Every row has a hidden score. In each pair, how much higher is the second row's than the first's? 10 means about the same, 20 much higher and 0 much lower. The score is a weighted sum of the row's numbers plus the product of two more (or one squared), each taken from its middle value.
0.84/1.66/1.66/1.47/0.39/-0.28/-0.89/-0.57/-0.68/-0.73/-0.85/-0.85/-0.51
-0.46/-0.82/-0.97/-1.15/-1.06/-0.95/-0.44/0.20/0.47/0.94/1.48/1.75/1.51: 15
-0.28/-0.38/-0.14/0.51/0.80/1.33/1.35/0.48/-0.90/-1.50/-0.79/-1.10/-0.56
-0.27/-0.11/0.40/0.45/0.60/1.21/1.69/1.29/0.16/-0.53/-1.20/-1.05/-0.68: 10
-0.40/-0.55/-0.88/-1.14/-1.13/-0.62/0.17/1.16/1.79/1.79/1.14/0.58/0.11
-0.88/-0.20/0.25/1.16/0.82/0.82/0.58/0.59/-0.16/-0.87/-1.41/-1.52/-0.88: 9
1.63/2.13/1.76/0.55/-0.42/-0.83/-0.88/-0.77/-0.50/-0.30/-0.36/-0.46/-0.35
-0.27/-0.55/-0.14/0.81/1.11/1.48/0.95/0.56/-0.30/-1.07/-1.17/-1.03/-0.64: 9
1.66/1.38/1.06/0.85/-0.19/-0.52/-1.02/-1.14/-1.08/-1.07/-0.89/-0.74/-0.49
-0.45/-0.87/-0.87/-1.36/-1.07/-1.19/-0.36/0.50/1.02/1.56/1.50/1.07/0.56: 11
0.13/0.58/0.85/0.79/0.88/1.16/1.12/0.41/0.07/-0.60/-1.49/-1.12/-1.02
-0.67/-0.78/-0.07/1.30/1.73/1.57/0.44/-0.39/-0.88/-0.75/-0.32/0.30/0.27: 9
-0.61/-0.92/-1.09/-1.00/-0.20/1.06/1.83/1.58/0.84/0.41/-0.15/-0.33/-0.48
-0.68/-1.06/-1.46/-0.96/-0.25/0.47/0.81/0.68/0.94/1.38/1.54/1.14/0.84: 14
-0.53/-0.73/-0.16/0.30/0.98/1.30/1.54/0.98/-0.28/-0.85/-0.93/-0.88/-0.79
0.74/0.15/-0.77/-1.01/-1.36/-1.25/-1.55/-1.47/-0.67/-0.48/0.11/0.98/1.58: 11
-0.33/-0.40/-0.43/-0.77/-1.03/-1.32/-1.37/-1.03/-0.58/0.15/0.95/1.81/1.63
-0.93/0.55/1.67/0.53/0.37/0.84/0.81/0.13/-0.67/0.12/-1.38/-1.11/-1.17: 17
-0.53/-0.71/-0.87/-0.98/-0.28/0.67/1.89/1.94/0.81/-0.08/-0.44/-0.55/-0.42
-0.53/-0.89/-1.24/-1.43/-1.15/-0.99/-0.37/0.32/0.73/1.00/1.39/1.55/0.95: 10
0.92/0.96/1.37/0.68/-0.49/-1.03/-1.04/-1.02/-1.31/-1.05/-1.12/-0.72/-0.70
-0.29/-0.54/-0.96/-0.91/-1.26/-0.35/0.38/1.41/2.03/1.65/0.80/0.25/0.02: 3
-0.29/-0.58/-0.97/-1.15/-1.14/-1.03/-0.83/-0.57/-0.04/0.29/0.88/1.70/2.12
-0.54/-0.85/-0.93/-0.85/-1.12/-1.34/-1.32/-0.83/-0.43/0.24/0.76/1.33/1.80: 9
-0.42/-0.96/-1.24/-1.23/-0.82/-0.45/0.02/1.17/1.91/1.61/0.78/0.11/-0.46
-0.66/-0.55/0.43/0.17/0.79/0.51/1.46/1.53/-0.15/-0.70/-1.01/-1.18/-1.08: 9
-0.27/-0.79/-0.95/-1.21/-1.12/-0.93/-0.57/0.44/1.04/1.44/1.56/1.41/0.78
-0.32/-0.66/-0.86/-1.02/-1.07/-1.09/-0.87/-0.21/0.70/1.38/1.52/1.46/1.30: 12
2.92/1.62/0.13/-0.69/-0.98/-1.07/-0.79/-0.43/0.06/0.23/0.29/0.11/-0.01
0.04/0.30/-0.35/-0.92/-1.35/-1.36/-1.47/-1.32/-0.74/-0.02/0.32/1.17/1.88: 16
-0.47/-0.75/-0.93/-1.06/-1.18/-1.00/-0.57/0.04/0.50/1.13/1.68/1.64/1.16
-0.81/-0.67/0.65/0.84/0.80/-0.83/-0.62/0.37/0.98/2.26/1.14/-0.12/-0.72: 11
0.15/1.14/2.15/1.93/0.53/-0.31/-0.30/-0.39/-0.84/-0.65/-0.46/-0.61/-0.44
-0.70/0.15/0.51/1.19/1.35/1.92/0.81/-0.09/-0.65/-0.04/-0.49/0.62/0.96: 14
-0.55/-0.96/-1.21/-1.36/-0.59/-0.18/0.71/1.56/1.80/1.18/0.23/-0.34/-0.60
0.12/0.23/-0.43/-0.74/-1.09/-1.40/-1.63/-1.37/-0.73/0.17/1.12/1.57/1.15: 9
0.61/1.58/2.21/1.46/0.33/-0.60/-0.40/-0.20/-0.33/-0.43/-0.70/-0.74/-0.73
-0.51/-0.66/-0.35/1.18/1.46/1.39/0.89/0.55/0.10/-0.69/-0.80/-0.97/-0.56: 8
0.28/-0.24/-0.80/-1.20/-1.22/-1.44/-1.18/-0.83/-0.63/0.52/1.50/1.48/1.06
2.37/1.49/0.10/-0.20/-0.03/-0.19/-1.02/-1.47/-0.16/0.09/0.26/-1.00/-1.25: 12
0.89/1.35/1.58/1.44/0.35/-0.26/-0.90/-1.20/-1.14/-0.88/-0.73/-0.52/-0.41
1.26/1.45/1.32/1.19/0.76/-0.40/-1.41/-1.34/-0.97/-0.31/-0.20/0.49/0.79: 9
0.09/0.03/0.55/0.92/1.40/1.36/0.62/-0.26/-0.66/-0.94/-1.37/-0.73/-0.83
1.31/1.60/1.49/0.48/-0.44/-1.46/-1.02/0.18/-0.12/-0.71/-0.04/1.00/1.49: 7
0.85/1.50/0.63/0.45/0.75/0.31/-0.43/-1.32/-1.60/-1.54/-0.96/-0.42/-0.34
0.59/0.84/1.41/1.75/0.86/-0.36/-0.84/-0.40/-0.90/-1.11/-0.85/-0.88/-0.61: 8
-0.43/-0.86/-1.12/-1.25/-0.80/0.04/1.09/1.99/1.67/0.77/0.29/0.03/-0.18
2.79/1.77/0.36/-0.11/-0.52/-0.45/-0.53/-0.46/-0.78/-0.71/-0.61/-0.61/-0.34: 7
1.23/0.84/0.07/-0.59/-1.09/-1.17/-1.33/-1.02/-0.73/-0.15/0.62/1.78/1.58
-0.64/-0.76/0.13/0.67/1.16/1.15/1.22/0.54/-0.72/-0.88/-0.86/-1.11/-0.86: 12
-0.30/-0.63/-1.03/-0.90/-0.91/0.00/0.68/1.88/2.15/1.01/-0.08/-0.33/-0.28
-0.04/-0.04/-0.29/-0.35/-1.11/-1.16/-1.60/-1.24/-0.50/0.53/1.28/1.48/1.69: 12
-0.95/-1.07/-0.70/-0.23/-0.55/-1.56/-1.83/-0.57/1.28/1.29/0.66/-0.02/-0.19
-0.78/-0.88/-1.35/-1.47/-1.03/-0.87/0.21/1.20/1.53/0.95/1.08/0.74/0.08: 5
0.00/0.48/1.17/1.73/1.48/0.48/-0.37/-0.88/-1.26/-0.90/-0.56/-0.53/-0.45
-0.04/-0.47/-0.84/-1.40/-1.12/-1.36/-1.06/-0.98/-0.63/0.56/1.57/1.34/0.99: 13
-0.78/-0.59/-0.03/1.20/1.31/1.27/1.04/0.62/-0.21/-0.87/-0.90/-0.89/-0.47
-0.67/-0.87/-0.87/-0.68/-0.07/-0.06/0.19/0.26/0.86/1.77/2.14/1.36/0.57: 13
-0.25/-0.48/-0.91/-1.13/-1.37/-1.00/-0.64/0.17/1.13/1.59/1.56/1.17/0.76
-1.07/-0.59/0.00/0.36/0.93/0.70/0.66/0.65/1.47/2.09/0.78/-0.25/-0.63: 12
0.18/0.37/0.52/1.23/1.28/1.25/0.78/0.42/0.01/-0.67/-0.83/-1.37/-1.04
2.37/1.84/0.49/-0.39/-0.93/-0.87/-0.92/-0.73/-0.60/-0.59/-0.70/-0.48/-0.40: 9
1.72/1.68/1.11/0.63/-0.24/-0.49/-1.06/-1.23/-1.00/-1.06/-0.68/-0.59/-0.32
-0.52/-0.57/-0.87/-0.98/-1.07/-0.69/0.01/0.99/1.59/1.69/1.46/0.96/0.62: 10
-1.19/-1.32/-1.33/-0.98/-0.30/-0.20/0.55/1.49/1.67/0.75/0.61/-0.27/-0.68
-0.43/-0.78/-1.03/-1.38/-1.25/-0.91/-0.05/1.02/1.69/1.62/0.90/0.35/-0.03: 10
-0.49/-0.69/-0.91/-1.20/-0.98/-0.54/0.63/1.69/1.89/1.34/0.36/-0.23/-0.41
-0.32/-0.31/-0.28/-0.53/-0.75/-0.85/-1.09/-1.07/-0.74/-0.06/0.54/1.73/2.50: 17
0.39/0.72/1.35/1.84/0.96/0.02/-0.98/-1.12/-0.94/-0.87/-0.82/-0.63/-0.28
-0.90/-1.31/-1.53/-1.34/-0.30/0.57/0.83/0.93/1.62/0.93/-0.09/-0.33/-0.54: 14
-0.33/-0.29/-0.11/0.51/1.15/1.81/1.32/0.17/-0.55/-0.79/-1.03/-0.74/-0.48
1.91/1.76/0.86/-0.66/-1.41/-1.11/-0.12/0.05/0.09/-0.21/-0.71/-0.98/-0.82: 11
-0.40/0.05/0.84/0.89/1.51/1.21/0.98/-0.03/-0.81/-0.89/-1.00/-0.78/-0.64
-0.45/-0.80/-0.89/-0.57/-0.22/0.31/0.72/1.73/2.13/1.50/0.32/-0.25/-0.37: 8
0.03/0.74/1.49/0.93/1.02/0.25/-0.41/-1.20/-1.62/-1.31/-0.53/-0.45/-0.78
-0.39/-1.08/-1.43/-1.44/-1.04/-0.59/-0.59/-0.42/0.23/0.63/1.56/1.67/1.02: 6
-0.35/-0.46/-0.34/0.43/0.80/1.60/1.74/1.12/0.24/-0.67/-0.78/-0.73/-0.45
0.81/0.72/0.10/-0.08/-1.43/-1.35/-1.60/0.27/2.13/0.97/0.09/-0.23/-0.45: 19
-0.36/0.28/1.54/1.51/1.09/0.27/-0.49/-0.86/-1.57/-1.11/-0.37/-0.49/-0.59
-0.54/-0.53/-0.18/0.64/1.48/1.63/1.37/0.55/-0.26/-0.58/-0.65/-0.62/-0.53: 8
0.73/0.96/1.30/1.41/0.99/0.23/-0.31/-1.02/-1.35/-1.19/-0.69/-0.71/-0.57
-0.66/-0.75/-0.30/0.89/1.87/1.50/0.86/-0.05/-0.10/-0.24/-0.29/-0.76/-0.67: 12
-0.61/-0.90/-0.95/-1.09/-1.10/-0.83/0.04/0.90/1.33/1.65/1.54/0.83/0.26
-1.02/-0.95/-0.77/-0.32/0.40/0.86/1.64/1.72/0.94/0.25/0.28/0.71/1.12: 19
0.24/0.47/0.45/0.18/-0.07/-0.33/-0.73/-1.07/-0.63/0.04/0.85/2.28/2.34
0.64/0.76/0.61/0.31/0.13/1.14/1.28/0.98/0.49/-0.75/-1.58/-1.16/-0.84: 8
-0.75/-0.45/0.23/0.50/1.24/1.25/1.45/0.67/-0.86/-0.86/-0.77/-0.74/-0.76
-0.51/-0.92/-1.00/-1.18/-0.71/-0.43/0.69/1.43/1.57/1.56/1.25/0.33/-0.12: 10
-0.48/-0.40/0.29/1.02/1.49/1.35/0.99/0.17/-0.52/-0.87/-0.85/-0.98/-0.63
-0.55/-0.74/-0.89/-1.01/-0.89/-0.42/0.01/0.48/0.99/1.38/1.55/1.70/1.36: 11
-0.76/-1.38/-1.34/-1.60/-1.13/-0.80/0.48/1.58/1.00/0.65/0.58/0.05/-0.26
0.41/0.59/1.12/1.80/1.19/0.22/-0.82/-1.06/-1.21/-0.98/-0.69/-0.58/-0.34: 9
0.13/0.03/0.12/1.03/0.95/1.51/1.22/0.42/0.47/-0.83/-1.07/-1.18/-0.73
-0.81/-0.77/-0.66/-0.71/-0.21/-0.27/-0.11/-0.27/-0.31/1.01/1.97/2.01/1.47: 15
-1.09/-1.16/-1.33/-0.82/-0.14/0.14/1.00/1.90/1.34/0.61/0.07/-0.57/-0.48
0.84/1.63/0.74/0.70/0.61/0.59/-0.31/-1.26/-1.36/-1.60/-0.91/-0.48/-0.12: 7
-0.48/-0.55/-0.90/-1.20/-1.29/-0.89/-0.57/-0.04/0.49/1.06/1.32/1.90/1.35
-0.73/-0.81/-0.69/-1.05/-1.24/-1.35/-1.11/-0.72/-0.59/0.12/0.92/1.38/1.71: 13
1.71/2.08/1.41/0.11/-0.29/-0.62/-0.83/-1.01/-0.93/-0.78/-0.58/-0.46/-0.42
0.71/1.31/0.51/0.24/0.85/0.68/-0.06/-1.00/-1.77/-1.71/-0.97/-0.35/-0.32: 8
0.08/0.32/0.26/0.67/0.38/1.46/1.47/1.01/-0.05/-0.95/-1.32/-1.02/-0.69
-0.32/-0.79/-1.24/-0.94/-0.47/0.61/1.21/1.81/1.79/0.52/-0.27/-0.45/-0.37: 12
-0.94/-1.07/-0.87/-0.02/0.53/1.08/1.46/1.56/0.44/-0.34/-0.59/-0.97/-0.54
-0.44/-0.76/-1.13/-1.20/-0.89/-0.53/-0.26/0.62/1.85/1.97/1.07/0.48/-0.02: 11
-0.20/-0.26/-0.32/1.02/0.98/1.91/1.04/0.74/0.36/-0.36/-1.15/-0.69/-0.42
-0.67/-0.52/0.01/0.03/-0.48/0.40/1.24/1.61/0.72/-0.75/-1.43/-1.31/-0.94: 15
-0.60/-0.73/-0.65/0.44/1.06/1.45/1.40/0.85/0.07/-0.82/-0.83/-0.95/-0.50
-0.54/-0.61/-0.47/0.18/-0.28/-0.24/-0.29/0.77/1.79/2.35/1.59/0.33/0.09: 9
-0.42/-0.23/0.32/1.38/1.93/1.40/0.37/-0.08/-0.30/-0.39/-0.72/-0.65/-0.57
-0.71/-0.92/-0.38/-0.04/0.91/1.04/1.87/1.22/-0.15/-0.70/-0.44/-0.84/-0.68: 11
-0.72/-0.89/-0.20/0.47/1.35/1.23/1.45/1.08/-0.30/-0.62/-0.54/-0.80/-0.58
-0.35/1.14/1.07/0.99/0.80/0.25/-0.26/-1.04/-2.18/-1.27/-0.16/-0.47/-0.42: 7
-0.35/-0.46/-0.68/-1.01/-1.22/-1.07/-0.97/-0.22/0.84/1.85/1.53/1.21/0.69
-0.87/-1.37/-0.99/-0.62/-0.45/-0.87/-0.26/1.20/1.91/1.33/0.36/-0.53/-0.75: 10
-0.97/-0.64/0.60/1.51/1.93/0.62/0.15/-0.37/-1.01/-0.10/-0.22/-0.56/-0.75
1.48/1.30/1.10/0.51/-0.15/-0.87/-1.19/-1.35/-1.31/-1.06/-0.63/-0.58/-0.45: 10
1.13/1.67/1.36/1.49/0.47/-0.24/-0.83/-0.80/-0.57/-0.91/-0.79/-0.87/-0.47
-0.57/-0.78/-0.94/-1.44/-1.02/-0.88/0.17/0.97/1.40/1.78/1.21/0.54/-0.03: 14
-0.57/-0.80/-0.93/-1.23/-1.25/-0.99/-0.40/0.45/1.17/1.83/1.24/0.88/0.68
-0.38/0.16/0.75/1.14/1.04/1.32/1.23/0.84/0.15/-0.22/-1.04/-1.08/-0.75: 8
1.79/2.01/0.81/0.43/-0.44/0.06/-0.54/-0.75/-0.41/-1.06/-0.97/-1.18/-0.50
-0.65/-0.76/-1.17/-1.07/-0.53/0.13/0.75/0.94/2.14/1.58/0.82/-0.07/-0.24: 13
2.33/2.57/0.77/-0.57/-0.77/-0.57/-0.36/-0.05/0.35/0.09/-0.28/-0.24/-0.36
1.71/1.45/0.39/-0.69/-1.06/-0.38/0.29/0.06/-0.74/-1.28/-1.33/-1.09/-0.81: 12
-0.59/-0.27/1.41/1.71/1.17/0.48/-0.09/-0.87/-1.18/-0.53/-0.67/-0.54/-0.98
-0.73/-1.06/-1.04/-1.21/-0.72/-0.53/0.46/1.17/1.29/1.61/1.49/0.53/0.00: 2
-0.39/-0.64/-0.93/-1.16/-1.12/-0.89/-0.48/0.41/1.34/1.93/1.56/0.72/0.08
0.31/0.80/1.40/1.70/1.31/0.38/-0.53/-1.02/-1.04/-0.74/-0.78/-0.45/-0.44: 9
0.71/0.68/0.91/1.09/1.36/0.66/-0.35/-1.07/-1.22/-1.19/-0.85/-0.74/-0.70
-0.36/0.36/1.21/1.95/1.52/0.98/0.47/-0.10/-0.39/-0.50/-0.66/-0.66/-0.32: 8
-0.58/-0.82/-0.22/0.13/1.10/1.24/1.65/0.98/-0.31/-0.78/-0.75/-0.82/-0.73
-0.29/0.00/1.02/1.33/1.34/0.52/0.14/-0.46/-1.25/-1.13/-1.08/-0.91/-0.73: 10
1.70/1.28/0.43/-1.09/-1.67/-1.97/-0.91/-0.06/-0.14/0.43/0.26/0.06/-0.25
-0.22/-0.38/-0.62/-1.29/-1.30/-1.43/-1.19/-0.96/-0.41/0.11/0.79/1.41/1.73: 15
0.67/0.52/0.41/-0.01/0.56/0.97/1.54/0.98/0.26/-0.95/-1.25/-1.24/-1.05
-0.32/-1.19/-0.22/0.66/0.66/0.37/0.01/1.34/2.42/0.90/0.63/0.80/0.71: 10
-0.93/-0.81/0.00/-0.08/1.30/1.37/1.93/0.83/0.24/0.54/0.14/0.02/-0.51
-0.70/-1.13/-1.14/-0.55/0.69/0.93/1.29/1.35/0.99/-0.25/-0.55/-0.94/-0.71: 8
0.25/-0.25/-1.00/-1.36/-1.23/-1.32/-1.18/-1.07/-0.53/0.13/0.97/1.53/1.40
0.23/0.70/1.74/1.81/0.70/-0.02/-0.33/-0.62/-1.14/-1.08/-0.86/-0.69/-0.54: 10
1.06/1.62/1.76/1.10/-0.41/-0.87/-1.28/-1.27/-0.79/-0.63/-0.17/0.29/0.59
1.25/1.03/0.23/-0.52/-1.21/-1.29/-1.45/-1.17/-0.67/0.55/1.39/1.02/1.08: 9
-0.88/-1.10/-0.88/-0.17/0.80/1.12/1.33/1.32/1.12/1.04/0.35/-0.36/-0.60
-0.80/-1.33/-1.34/-0.55/0.16/0.55/1.20/1.43/1.34/0.35/-0.08/-0.99/-0.70: 9
-0.65/-0.56/0.15/0.84/1.62/1.54/0.96/0.44/0.16/0.02/-0.81/-0.86/-0.67
-0.72/-1.06/-1.25/-1.25/-0.64/-0.66/-0.48/-0.32/0.00/1.01/1.92/1.45/1.05: 12
-0.32/-0.95/-1.07/0.04/1.20/1.60/0.44/-0.24/-0.02/-0.49/-1.29/-0.91/-0.91
1.48/1.77/1.47/0.75/-0.18/-0.22/-0.79/-1.22/-0.96/-0.97/-0.77/-0.59/-0.39: 11
-0.50/-0.67/-0.40/0.50/1.15/1.52/1.27/0.58/-0.45/-0.97/-0.96/-0.84/-0.58
-0.38/-0.42/0.08/1.11/1.98/1.46/0.69/-0.31/-0.56/-0.91/-0.56/-0.09/-0.17: 11
-0.85/-1.07/-0.24/0.10/0.77/0.89/1.45/1.16/-0.52/-1.00/-0.88/-1.00/-0.75
-0.92/-0.43/0.45/1.45/1.29/1.25/0.80/0.12/0.13/-0.30/-0.87/-1.08/-0.77: 11
0.35/-0.03/-0.70/-1.53/-1.36/-1.24/-0.37/1.19/1.92/1.18/0.45/-0.30/-0.56
2.51/1.49/0.07/-0.61/-1.03/-1.02/-1.20/-0.97/-0.53/-0.10/0.15/0.70/0.83: 7
-0.20/-0.93/-1.09/-0.15/0.21/1.08/0.92/1.27/1.96/1.11/-0.09/-0.62/-0.73
-0.11/-0.48/0.07/0.44/0.85/1.29/1.38/0.95/-0.45/-1.11/-1.17/-1.01/-0.75: 9
-0.12/0.16/0.93/0.95/1.26/-0.21/-0.29/-0.62/-1.50/-1.04/-1.10/-1.22/-0.98
-0.39/-0.68/-0.50/0.57/1.18/1.77/1.19/0.27/-0.45/-0.89/-0.90/-0.69/-0.47: 9
1.30/1.90/1.71/0.89/-0.12/-0.67/-1.01/-1.04/-0.88/-0.61/-0.62/-0.38/-0.29
-0.21/0.21/0.06/0.22/0.01/0.07/-0.32/-0.47/0.40/1.41/2.40/1.98/1.00: 9
-0.23/-0.56/-0.90/-1.04/-1.34/-0.95/-0.73/0.13/1.24/1.92/1.50/0.86/0.20
-0.72/-0.74/-0.26/0.68/1.25/1.30/1.23/0.71/-0.34/-0.71/-0.94/-0.99/-0.65: 10
-0.31/-0.75/-1.06/-1.32/-0.76/-0.49/0.50/1.50/2.04/1.36/0.46/-0.16/-0.43
0.12/0.05/0.60/1.09/1.50/0.97/0.61/-0.09/-1.00/-1.22/-0.92/-0.97/-0.85: 9
-0.30/-0.22/-0.19/-0.12/-0.16/0.06/-0.10/-0.34/-0.05/0.62/1.74/2.44/1.99
-0.11/-0.71/-1.11/-0.85/-0.28/0.99/1.78/1.74/0.94/-0.37/-0.61/-0.58/-0.41: 7
-0.41/-0.78/-1.08/-1.06/-0.98/-0.80/-0.95/-0.79/-0.12/1.01/1.76/1.53/1.18
0.45/1.21/1.76/1.50/0.86/-0.21/-0.67/-1.03/-1.26/-0.81/-0.50/-0.55/-0.34: 8
-0.42/-0.44/-0.02/0.07/-1.44/-1.83/-1.64/0.40/1.58/1.15/-0.12/-0.11/-0.35
0.65/0.91/1.25/1.34/0.48/-0.46/-1.00/-1.22/-1.46/-1.24/-0.65/-0.71/-0.49: 4
-0.19/-0.38/-0.88/-0.97/-1.09/-0.58/-0.11/1.00/2.10/1.88/1.06/0.43/0.05
-0.36/-0.94/-1.32/-1.20/-0.97/-0.11/0.82/1.77/1.77/0.69/-0.07/-0.45/-0.45: 9
-0.79/-0.72/-0.44/0.41/0.57/1.19/1.61/0.93/-0.34/-1.15/-0.81/-1.04/-0.59
0.54/0.53/0.40/-0.57/-0.73/-0.61/0.87/2.10/0.14/-0.63/-1.13/-1.39/-1.13: 7
